128 stands for zero in the data rows.
Here are some numbered points:
ndarray[164 173 175 154 156 143 126 127 121 108 102 108 111 108 112 107 104 103 105 109 107 110 109
        113 116 105 113] 0
ndarray[177 182 172 159 151 140 133 129 122 112 105 106 114 110 105 114 116  95  88 102 104 106 112
        108 104 116 128] 1
ndarray[152 148 151 169 154 145 156 158 153 141 129 118 118 113 113 118 112 115 114  97 105 123 115
        111 110 111 118] 2
ndarray[155 176 192 201 202 192 173 151 132 115 105 108 109 106 106 102 101 102 104 110 123 116  99
        106 118 120 116] 3
ndarray[108 110 118 114  98 101 117 127 139 145 151 161 164 147 130 130 128 121 107 110 120 116 131
        139 154 186 169] 4
ndarray[111 119 130 146 166 180 184 192 170 138 129 118 112 125 125 113 121 122 117 108 107 107 102
        107 107 109 111] 5
ndarray[111 124 143 153 170 167 141 118 119 118 129 143 149 155 155 148 139 130 119 118 123 121 107
        108 115 114 116] 6
ndarray[118 115 109 112 118  99  99 114 119 121 115 112 104 100 102 106 104 104 115 122 149 182 203
        205 202 195 178] 7
ndarray[127 111 109 105 104 120 109  94 105 116 105  97  99 112 122 117 128 144 147 146 136 124 136
        149 162 172 174] 8
ndarray[138 139 130 128 125 127 119 113 118 124 130 134 133 135 147 144 138 135 134 128 119 112 110
        109 102 111 117] 9
ndarray[118 115 117 102 102 126 146 171 189 174 159 161 145 122 130 121 108 121 137 140 127 127 130
        124 126 121 122] 10
ndarray[114 118 111  97 102 106  95  87 100 113 120 117 106 112 108 102 116 135 138 136 145 149 140
        152 170 179 178] 11
ndarray[141 158 166 164 153 137 126 114 110 119 117 108 114 119 113 101  92  96 101  99 107 107 107
        103 104 118 119] 12
ndarray[122 119 115 115 135 159 190 197 174 161 160 149 132 128 132 115 104  92  89 106 106 108 114
        113 111 115 126] 13
ndarray[120 125 107 107 102 109 115 107 117 127 116 106 113 121 141 169 180 186 191 164 141 130 119
        116 111 113 110] 14
ndarray[122 109 112 115 123 122 117 112 103 113 121 108 107 117 121 119 117 111 107 112 120 134 173
        226 249 237 219] 15
ndarray[118 128 130 134 145 152 158 164 151 140 134 118 110 108 105 108 111 104 100 105 115 119 121
        122 118 120 117] 16
ndarray[115 108 108 101 111 129 135 143 160 155 130 115 117 107 105 111 110 109 108 108 113 124 138
        156 161 156 153] 17
ndarray[122 108 110 107 105 107 115 116 118 134 136 154 161 147 135 126 132 138 156 181 186 182 158
        126 119 127 132] 18
ndarray[155 170 161 142 143 126 107 112 105 102 105 103 115 118 111 124 130 126 133 137 136 128 117
        119 117 112 108] 19
ndarray[144 145 150 131 113 111 109 113 117 133 138 132 136 141 150 145 136 132 116 111 118 115 105
         96 105 111 120] 20
ndarray[118 108 109 118 105  92 107 121 145 167 165 148 143 149 149 145 144 139 125 114 118 122 113
        110 121 132 138] 21
ndarray[107 108 108 113 110 113 120 116 117 112 112 131 156 174 180 176 168 156 146 135 122 127 127
        115 128 131 113] 22
ndarray[114 120 106  93  97 102 107 105 114 114 105 102 102 114 120 141 172 192 216 216 192 169 143
        133 127 123 116] 23
ndarray[124 117 109 106 112 109 102 100  96 104 114 111 105 107 109 111 106 101 114 129 132 142 156
        182 222 234 219] 24
ndarray[117 113 116 110 108 107 106 103 107 110 101 101 100 113 125 143 164 173 174 172 156 143 156
        154 133 135 139] 25
ndarray[129 137 154 161 157 168 180 159 131 128 119  98 100 112 115 116 113 102 101 110 106  95  94
        103 108 110 116] 26
ndarray[109 106 104 109 112 110 118 120 136 159 145 144 159 158 157 146 130 127 114  92  92 107 118
        121 120 135 139] 27
ndarray[128 120 116 125 150 161 174 173 152 135 119 115 119 127 120 113 115 106  97 107 116 108 102
        103 102 105 121] 28
ndarray[152 166 176 167 144 136 140 130 115 101 104 114 104  97 113 111 106 112 115 107 101 104 109
        122 117 106 111] 29
ndarray[123 117 108 109 117 108 101 106  97  99 110 112 108 106 113 124 117 111 126 129 123 122 152
        194 225 238 225] 30
ndarray[146 148 140 132 123 118 113 114 109 113 116 108 107 121 138 132 119 127 138 149 162 158 151
        139 127 136 126] 31
ndarray[134 137 137 148 148 126 129 124 120 144 155 154 142 126 123 111 108 114 114 112 113 120 116
        112 111 107 121] 32
ndarray[113 102 109 115 105 108 106 102 108 115 125 129 138 154 172 176 169 160 149 134 131 137 136
        134 115 110 121] 33
ndarray[110 121 117 115 111 102 100 117 129 119 130 144 147 149 132 124 118 113 103  98 109 112 127
        145 156 178 173] 34
ndarray[122 134 155 163 153 155 166 154 141 123 114 115 104  98 105 101 109 127 131 131 123 112 104
        108 118 117 114] 35
ndarray[118 111 110 113 113 115 106 110 122 136 134 127 126 125 116 114 114 111 127 147 156 172 176
        159 150 147 135] 36
ndarray[127 119 117 126 131 146 152 138 122 106 106 109 103 110 133 135 131 127 124 126 120 128 122
        115 117 113 122] 37
ndarray[138 122 104 101  99 119 139 141 147 163 165 162 180 183 168 138 115 114 112 113 111 105 106
        106 110 115 125] 38
ndarray[158 152 144 141 134 143 146 132 135 125 113 119 130 120 106 118 111 100 111 115 105 101 107
        111 107 101 107] 39
ndarray[103 101 101 108 116 108 104 115 112 101 112 119 119 120 122 138 161 187 194 180 171 154 142
        133 134 136 119] 40
ndarray[163 174 168 153 143 122 111 118 118 108 113 118 115 120 121 109 104 111 114 130 134 134 138
        125 117 122 124] 41
ndarray[133 134 143 144 160 173 179 176 152 141 144 130 117 111 101  96 106 112 103 100 106 112 103
        103 104 103 121] 42
ndarray[120 108 103 106 113 118 122 135 152 171 173 171 162 146 129 123 125 128 132 122 119 118 105
        107 112 109 117] 43
ndarray[118 124 111 103 102 103 104 105 118 123 140 163 161 152 150 150 157 158 146 141 131 128 127
        123 132 135 131] 44
ndarray[112 107 108 102 106 116 118 116 112 109 116 107 104 108 103 104 118 124 122 129 139 147 155
        164 162 146 143] 45
ndarray[113 109 103 108 102 101 113 111 108 114 111 120 143 161 174 200 204 184 180 157 135 117 109
        115 110 103 102] 46
ndarray[108 110 109 107  93  88 108 117 117 117 115 116 121 129 134 140 154 158 153 154 151 145 139
        138 150 162 167] 47
ndarray[109 124 142 139 121 114 117 118 105 106 123 114 109 119 124 133 151 151 144 147 143 143 139
        128 129 120 105] 48
ndarray[134 126 117 102 104  95  94 105 106 101  99 115 133 148 165 180 188 174 162 156 145 140 127
        116 109 112 134] 49
ndarray[111 115 109  94  92 107 108 109 112 107 110 120 122 115 116 122 136 151 156 154 153 176 196
        184 178 172 137] 50
ndarray[126 115  99 103 111 107 106 104 107 109 101 108 116 115 117 125 142 162 181 180 169 155 145
        143 143 132 127] 51
ndarray[116 109 126 125 105 101 104 114 111 107 110 112 120 119 107 111 121 137 144 140 157 163 179
        213 211 195 168] 52
ndarray[152 146 133 145 139 126 121 126 122 120 145 157 160 161 159 163 154 133 125 123 112 102 107
        112 116 117 118] 53
Which three points above are nearest to each new point by angle? Their numbers follow each, nearest first.
ndarray[113 106 106 110 109 112 115 110 105 105 116 116 121 130 139 157 167 162 143 134 130 132 143
        143 127 113 114] 33 49 46
ndarray[125 111 104 106 100 105 101 100 110 101 104 107 107  99  96 108 107 115 138 157 198 220 200
        177 158 155 154] 36 50 7
ndarray[117 113 104  98 104 103  98 102 104 107 113 114 105 105 106 119 138 162 193 190 181 177 171
        169 168 147 128] 51 50 25
ndarray[115 113 107 100 113 132 146 139 144 141 128 141 152 147 134 133 128 108 111 115 109 111 107
        102  99 102 114] 38 43 13
ndarray[120 108  99 110 112 102 102 103 106 116 111 117 141 163 178 179 165 163 158 146 141 139 136
        143 144 124 123] 33 22 49
ndarray[121 127 117 104 106 106  96 104 114 122 131 150 177 191 205 198 161 128 119 111 100 111 117
        109 101 106 113] 22 53 33
ndarray[118 116 111 114 119 129 141 159 161 163 154 137 126 111 100 101 110 118 109 107 119 135 152
        146 140 144 133] 17 10 13
ndarray[125 129 135 151 150 144 156 163 179 185 172 166 152 138 135 127 113 103  99 101 109 109 106
        116 124 123 114] 13 42 32
ndarray[119 113 115 126 118 136 174 186 162 146 150 153 140 132 135 123 115 116 112 106 104 112 108
        101 107 108 106] 13 28 5
ndarray[149 148 144 148 144 132 123 117 104 103 115 104  95 103 129 141 143 143 141 151 148 131 127
        126 113 106 107] 19 48 31
ndarray[133 122  99  98 109 121 133 137 146 142 142 141 138 146 153 144 114 106 115 110 109 114 108
        107 116 109 116] 38 27 43
ndarray[122 123 124 121 137 147 154 171 170 166 155 150 139 129 134 119 115 108 100 109 112 115 109
        103  99 102 113] 13 28 42
ndarray[126 133 155 162 156 149 129 125 123 111 103 102 111 115 112 112 110 105 107 120 136 139 147
        149 140 141 137] 3 41 0
ndarray[119 109 103 108 109 104 126 147 139 144 157 166 164 147 125 114 119 125 130 140 146 148 144
        152 166 157 141] 4 36 18
ndarray[123 113 106 110 113 108 118 118 113 143 173 178 199 202 180 152 139 123 102 106 115 118 107
        112 118 122 131] 38 27 21
ndarray[124 114 113 106 110 116 115 113 116 118 106 100 104  98 100 104 101 106 114 116 132 168 200
        222 216 188 171] 7 52 15
ndarray[116 124 108 110 118 112 111 116 128 137 141 148 168 161 142 142 141 137 128 120 125 138 160
        180 162 138 119] 44 4 50
ndarray[127 121 116 108 112 108 112 117 104 106 110 115 122 143 166 168 158 156 163 156 149 156 152
        139 135 127 127] 49 33 25
ndarray[112 109 111 117 123 122 113 106 107  96  96 104 107 117 110 110 134 157 179 195 198 193 182
        170 154 139 136] 51 50 25
ndarray[112 119 113 101 104 116 122 123 122 132 149 139 133 139 124 114 123 121 118 110 113 121 113
        106 104 109 111] 43 38 27
ndarray[138 146 144 138 138 138 141 141 138 147 158 160 164 167 164 150 131 127 121 116 110  95 108
        122 109 102 113] 53 38 6
ndarray[120 122 128 129 136 152 158 159 154 150 136 133 138 121 113 133 149 143 130 117 116 115 107
        102 110 117 114] 5 42 28
ndarray[133 153 174 193 203 187 161 137 127 127 128 117 105 107 106 110 116 112 116 113 101 105 108
        103 109 112 108] 3 26 35
ndarray[148 153 148 153 149 128 119 124 121 107 108 113 110  94 107 132 132 134 136 127 123 124 120
        112 111 116 121] 19 29 0
ndarray[114 110 107 107 105 109 133 152 176 193 194 184 161 135 108  97  93 105 113 113 117  98 106
        109 108 121 119] 43 10 38
ndarray[126 151 174 177 183 177 162 147 143 132 121 120 116 113 116 115 123 123 119 119 116 112 109
        120 119 116 120] 3 35 26
ndarray[121 117 115 108 106 110 111 127 162 191 217 224 200 169 153 149 141 134 127 120 112 105 121
        124 113 113 117] 43 38 21
ndarray[119 117 116 105 109 128 135 122 108 108 112 117 120 131 139 130 127 136 132 125 134 121 102
        103 112 123 123] 37 46 9
ndarray[115 108 104 107 114 116 108 110 113 116 133 148 149 145 139 131 133 142 158 159 158 166 150
        123 116 113 112] 18 40 23
ndarray[123 115 115 114 106 110 113 115 131 126 132 156 164 156 141 125 123 135 148 151 150 156 160
        150 142 135 132] 18 36 44
ndarray[126 110 104 114 116 112 127 141 160 181 187 178 168 154 143 128 110 115 127 136 131 122 113
        109 112 115 130] 43 38 10
ndarray[120 106 104 112 114 100  99 116 134 148 156 150 142 127 108 103 108 116 127 131 139 133 127
        130 109 110 130] 43 21 18
ndarray[113 114 108 102 102 107 102 111 118 108 119 139 148 149 167 197 216 202 162 133 122 118 115
        101 102 108 106] 46 33 49
ndarray[142 150 138 124 109 102 106 104 105 113 112 114 113 123 136 134 143 152 140 141 149 144 142
        140 137 121 118] 31 25 48
ndarray[131 125 112 100  94 108 116 112 109 114 121 130 142 146 149 154 140 122 112 109 112 114 125
        150 173 178 174] 34 30 4
ndarray[129 128 107 105 118 117 117 123 137 147 150 151 146 148 148 136 137 159 173 185 191 162 136
        122 105 112 125] 18 23 40
ndarray[113 109 114 107 104 105 123 148 171 174 159 158 154 150 134 120 115 115 122 121 113 103 102
        111 119 119 123] 43 38 10
ndarray[146 161 181 202 205 195 173 151 142 133 114 109 125 116 107 101  98 105 108 106 108 111 117
        115 107 109 118] 3 2 26
ndarray[139 151 154 150 151 166 146 116 108 115 130 130 120 104 103 107  96  99 106  99 100 103  96
         94 108 115 111] 12 39 0
ndarray[126 130 130 112  93  98 115 119 114 106  98 108 133 153 164 170 181 177 151 136 144 143 133
        118 105 113 122] 49 46 33
ndarray[164 164 163 157 145 126 114 111 115 114 110 108 108 112 114 125 140 135 129 134 136 135 133
        114  99 109 123] 19 41 0
ndarray[131 130 145 156 159 155 136 128 123 122 131 151 175 167 159 148 127 121 123 120 112 102 102
        106 101 108 123] 6 53 9
ndarray[142 150 157 168 188 177 166 150 137 132 118 120 120 120 109 107 119 119 113 114 121 121 114
        117 124 116 120] 3 2 26
ndarray[132 123 113  99  97 113 137 163 189 193 194 184 158 140 133 132 118 107 100 112 119 109 104
        105 110 103 120] 43 10 38
ndarray[131 126 129 147 160 152 145 151 150 133 123 130 120 111 104  94 104 116 113 118 135 149 169
        166 156 149 138] 7 17 15
ndarray[118 113 125 133 139 150 171 184 180 166 154 147 140 136 124 113 110 104 109 118 119 114 110
        112 113 117 124] 13 5 42
ndarray[121 108 102 119 145 153 149 152 153 155 161 161 155 143 134 130 120 110 101 103 101 108 120
        120 120 127 139] 13 38 43
ndarray[123 114 118 132 153 180 183 175 169 150 136 127 132 137 132 140 137 143 137 118 124 110 104
        105  96 104 115] 5 28 13
ndarray[120 132 130 132 137 138 140 154 147 149 174 176 169 160 152 140 124 115 118 123 115 104 108
        116 115 111 105] 38 43 53
ndarray[119 110 114 115 102  90  94  96  98 117 112 108 114 112 128 145 153 150 143 141 142 154 166
        177 174 154 136] 50 52 47
ndarray[152 161 155 137 121 114 110 112 123 121 128 133 127 141 145 135 124 114 116 115 117 115 103
        100 105 116 118] 20 9 1
ndarray[120 102  98 102 108 109 101 104 100 117 149 165 171 167 157 161 162 153 135 127 135 126 123
        132 136 135 133] 44 22 33
ndarray[120 117 120 107 100 104 100 120 125 112 114 104  96 107 116 113 104 106 103 106 140 173 181
        183 192 193 188] 7 24 15
